Each row is where one point has got to under a steady rotation. How many ticks took it there?
The counts run from 0 to 234.
[166 143 117 184 136 130 172 140 109 108 162 106 116 106 145 156 150 116
 139  98 144 136  99 123 130 106 194 179 128  96 139 161 134 117 110 129
  92] => 200
[178 144 113 176 130 104 131 146 116  83 162 115 121 134 139  98 128 133
 120 126 109 133 126 171 122  75 174 125 189 172 116 133 107 149 115 122
 129] => 220
[135 127  83 180  89  90 128 122  76 118 111 134 125 110  98 124 129 131
 159  74 132 141  96 127 132 163 136 137 151 119 156 126 164 137 153 140
  82] => 113
[148 183 134 176 150 111 154 131 142 104 144 160  93 117 119 133 146 123
 119 116 143 130 119 127 128  86 197 129 145 159 160 174  99 143 135 118
 115] => 60
[112 132 109 163  93 105 116  77 106  89 124 141  74 108 121 114 113  87
 109 100 115 124 104 171 169 115 171 162 132 121 153 155 144 127 120 120
 105] => 103
[144  97  73 194 102 132 108 120 108 124 112 133 162 123  98  86  81 105
 137  96 144 107 126 125 161 126 102 115 164 103 123 150 145 122 163 142
  97] => 129
[142 104 124 189 129 117 165 117 114 133 106 139  98 102 114 164 119 119
 139 115 150 163  59  81 133 136 160 108 117 150 165 109 134 157 137 113
  99] => 13
[154 158 127 178  91 113 115 158 141  82 150  90  97 119 129 109 155 113
 140 108 133 141 144 150 135 102 130 161 191  94 105 181 123 129 108 151
 142] => 81
[138 153 120 209 129  99 149 158  92  94 145 115 149 112  90 121  92 120
 147 140 150 151 158 142  84 130 177 121 171 126 130 115 131 162 140 157
 125] => 211
[134 130 132 183  93 132 131 114 108 118 129 127 104 106 142  86 140  74
 126 115 129 118 154 155 148 124 139 117 184  79 154 172 170 136 141  86
 141] => 88
[142  95 131 200 107  99 140 136  95  90 112 141 113 114 129  81 112  65
 125 128 122  92 159 158 137 126 154  95 158 105 115 145 142 121 126 112
 120] => 230
[153 167 133 180 123 146 145 123 196 110 141 134 101 122 100 128 101 142
 107 116 173 171 112 111 138  71 139 142 155 148 158 149 104 159 155 146
 116] => 163
[125 151  99 193 101  90 132  90 104  96 135 146  65 116 115 112 109  95
 135 123 106 131  94 164 146  96 158 141 111 131 124 143 108 132  90 116
 107] => 101
[132  96 139 153 101 152 189 109 147 111 112 109  99  88  91 135  74  67
 125 142 163 150 116 136 173 122 142 129 131 105 140 116 140 159 152 135
 118] => 7
[143 151 164 209 137  90 149 166 119 107 109 159 120 120  96 121 141 114
 133 121 144 146 160 128 104 150 170 102 157 112 167 139 151 148 134 129
 145] => 69
[181 150 104 179 136 115 143 154 100 100 169 120 131 120 145 102 157 151
 138  91 127 129 128 142 108  94 164 115 203 149 135 147 126 137 138 110
 107] => 218
[134 119  99 175  88  85 168 122  84 101 106 133 101 121  70 112  88  87
 146 128 122 155 127 161 147 154 141 137 131 110 144  94 159 154 134 152
 112] => 110
[150  71 127 177 158 137 148 141 122 118 103 133 156 141 129 139 121 107
 112 102 146 146 114 112 153 137 165 127 190 152 146 128 175 158 164  82
 125] => 31
[170 153 135 166 100 113 136 164 139  83 138  95  96 132 139 106 165 107
 133  97 122 147 135 158 147 106 143 169 189  95 120 167 137 137 109 140
 144] => 80
[166 120 106 178 149 127 146 160 132 105 137  97 140 144 121 139 115 122
 145 144 152 156  93 107 128  94 155 136 184 180  75 138 106 163 129 119
 135] => 36
[152 166 134 179 104  92 114 135 119  93 135 141  99 127 121 115 157 150
 129 122 111 135 110 142 109 126 168 125 205 183 129 148 135 160 141 114
 139] => 76
[159 119 131 164 119 131 140 122 175 115 124 147 107 121 120 160 138 148
  91  71 150 125  77  96 168 112 152 170 144 147 160 163 138 131 161 128
  97] => 160
[164  97 117 183 159 110 128 175 134  99 100 105 142 142 131 150 119  95
 133 132 140 143  82 123 167 115 180 148 164 170  85 159 118 147 104 126
 145] => 38
[161 137 129 174 140 118 186 150 104 114 148 116 116 110 149 171 152 103
 139  93 136 145  89 127 142 123 206 171 129 107 147 154 138 127 105 120
 112] => 199
[179 153 109 181 132 110 137 148 108  86 171 121 119 121 134  98 140 140
 130 111 122 134 128 153 104  76 169 112 200 156 131 137 111 155 133 114
 117] => 219
[168  98 136 178 113 115 146 126 166 116 110 156  97 127 111 160 133 138
  97  85 143 119  63 104 167 128 165 168 132 159 146 154 147 128 144 133
  92] => 159
[139 169 128 158 144 136 185 153 108 127 128 120 143  99  97 149 136  87
 170 148 163 130 134 100 114 125 181 114 176 134 125 172 121 160 175 117
 131] => 51
[152 141 141 168 135 102 168 143  97 111 125 120 122 104 121 174 136  98
 154 130 129 155  73 120 125 137 211 140 137 152 144 141 137 155 109 115
 139] => 197
[123 116 133 153 114 127 160 104 158 120  81 158 114 112  70 125  70  88
 122 157 153 117 102 125 161 140 158 108 130 166 135 141 127 159 173 133
 117] => 149
[155 172 143 173 150 110 169 124 149  94 144 151  88 128 114 124 138 113
 101 129 138 140 139 141 129  83 212 131 138 153 154 164 104 149 128 127
 114] => 61
[161 141 119 189 103 124 190 148 142 140 127 135 107 115  80 157 106 142
 157 124 163 135  88  76 117 128 132 125 133 143 117 124 112 144 155 155
  94] => 155
[160 109 144 232 135 142 156 151 145 144 115 136 129 137 117 129 107 131
 130 129 161 162 112  89 117 127 122  96 169 132 149 123 151 154 141 101
 139] => 172
[167 118 156 190 138 144 154 149 162 106 132  93 110 129 138 150 116  76
 128 136 147 160  91 130 160  91 156 161 147 110 107 165 124 145  89 117
 163] => 182
[113 158 100 135  92 124 123  74 115 100 127 127  98  87 104 111 119  96
 133  93 142 141 119 159 160 113 156 157 154 100 183 163 144 139 152 135
 100] => 105
[129 140 139 150 145 132 145 126 121  82 134 125 147 109 120 134 120  97
 106 106 145 146 153 168 142 127 217 157 169 112 175 147 160 156 152 138
 130] => 207
[145 144 113 144  80  94 146 127  82 113 117 101  89  93 124 133 171  87
 173 104 116 136  86 141 160 147 146 144 159 110 135 165 146 131 114 121
 129] => 96
[129 120 143 192 103 115 117 113 109 107 105 141 101 116 136  86 141  65
 120 108 120 122 147 158 151 132 140 113 168  92 163 171 161 132 123  93
 152] => 87
[163 112 126 201 111 102 169 139 150 123 108 162  89 129 102 156 110 138
 117 114 136 129  65  91 139 136 151 132 116 167 120 124 124 138 133 143
  94] => 157
[169 120 118 167 127  95 126 131 153 115  75 137 122 115 108 130 109  94
 143 115 138 122  48 122 192 109 138 109 116 149 133 167  82 127 111 136
 122] => 141
